Each path below is one point turned by a fixed rotation once a step. After each direction that follows a path, write how fast that rotation turns it, in degrees each step (0 if it stays still).
Each turn is a multiple of 5 degrees from 10 to 175, or 0.
Each row of a path follows its step; steps can be skipped.

step 5: [-23  35  -5 -17  12 -33  16  20 -17  14 -17  16  33  -2   0 -10 -29   9
   0  13 -41  28   8  23  12 -10  23  35  20  11  -2   2 -20   9  30 -13
  -5 -15   0  13  24  20 -35  -2]
step 6: [ 14 -13 -27   2 -12 -42  -9  27   0  41   1   5  22 -20  -1  -8 -24   9
 -21  16 -26   0 -17  24 -25  22   7   8  19  34 -40  -9  -9 -26   1 -25
 -22 -13  15  15  25   8  -3  -2]
step 8: [-38  10  -7  -8   0   1  10   7  27 -28  -4  35   6  11  -9  14  18 -49
 -29  -8  -2  12 -24 -13   0  15  10 -20   1   9  -9  12 -22 -14  18  35
 -26 -15  37  -4  19 -39  -3 -25]
step 9: [-57  23  -6  -8   0 -10  13  11 -15 -28  24   5  22  30 -17   1  10   2
   6  26 -22  37   6   4   7  -1  52 -14 -18  11  10  15 -32 -14  -8  -8
 -28  -6   1  -8  20 -25  -9  -6]
step 12: [ -1   3  41 -17  13 -15  -2   4  -1   8 -10  22  21 -16 -10  11  -7  -1
 -41 -35 -20 -11  16   9  -8  13 -31   3  26  28  -6   7 -30  -2  14  -2
 -34 -22  39 -25  35  -7 -17 -19]
step 16: [ -3  26  35 -24  12   2   3  39  -3 -15  11 -20 -11  19  -6  14   7 -28
 -25 -16  16   7  25  20   4  21  -1  -4 -31  -9   5  40 -13  -1 -28  -1
 -27  -7  29 -17  15   3 -41 -22]
step 17: [  0  19  42   3  12 -15 -11  13 -45   3  27 -14  -6  16  11  42 -29  15
   3  -7   0  20  -3  23  -1  37  14 -14  15  -5  16  19 -28  14 -15 -21
   1 -33  -7 -36  17 -17 -14  -7]
step 18: [  9  24  22  -3  -2  -7   3   8 -33  34  -5  14  17  10  12  32 -20  -9
 -16 -25 -26   4  18  27 -22  10  -3  25  11  41  19 -16  14  29   5   3
   2 -42 -42  -8   0 -15   7  -7]
step 23: [ -7  -1 -24   7 -12  14  -9  42 -24   1  17 -11  -8   7  -3   9 -20   6
   3  -3 -26  18   9  24  -2 -30   3  24 -12  22  50  35  13   6 -17 -23
   9 -42  12  -7   7 -20 -40  -5]
Speeds:
[  0   3  11  -6   0  -4   4  -5   0  -2  -7  -5   2   1  -4  10   7  -5
  -3   8   6 -11   4   2  -4   5 -13  -5   4  -1   4   8  -1  -2  -4 -10
   4   6 -19  -7  -3   3  -3  -5]
20
[ -7   0  13  -2  -6   4   3 -11   1 -13   7 -10  -8 -12  -1  -1  -1  -5
  -4  -8 -13  -1  -3   3   5   9   1   1  -3  -9  -5   0 -13   5  10   3
   1  -3   0   3   0   0   1  -1]
85
[  7  -2  -1   6  -4   1   2   4   2  10  11   0  -5   2  -7  12   3  15
 -10  -1   2   7  -6   2  10   9   8  -4   1   1 -11   2  -3   1  -8  -2
   7   4  -9   3   0   5  11   1]
100
[ 12  -1  -5   6   5   7   0   4   6 -15  -1   1   7  -4  -6 -10   0   0
  -3   9  -6  -3 -14   8   1   0   7   6  13  -1   2   4   5   0   6   2
   3  13  -5  -5  -3   3  -2   5]
10
[ -2 -12  -2   5  10   2   3   4  17  -4   1   3  -4   7  -9   5  -4  -8
  -4  -4   0   6   9 -10   9  -3  -9  10   4  -5  -6   5  -2   4  -1  -6
  -1  -5   3 -11  -2  -1  -3   4]
90
[  7  -4  -3   4   9  -7  -5  -3  -7  -4   6  -8  -2   6   7  -6 -13  -3
  -4   9   1  -4   1  -3  -5   9   6  -5  -5  -4  -5 -11  -5  -4  -4 -13
  -9  -4  -4  -2  -7  -2  -1  12]
100
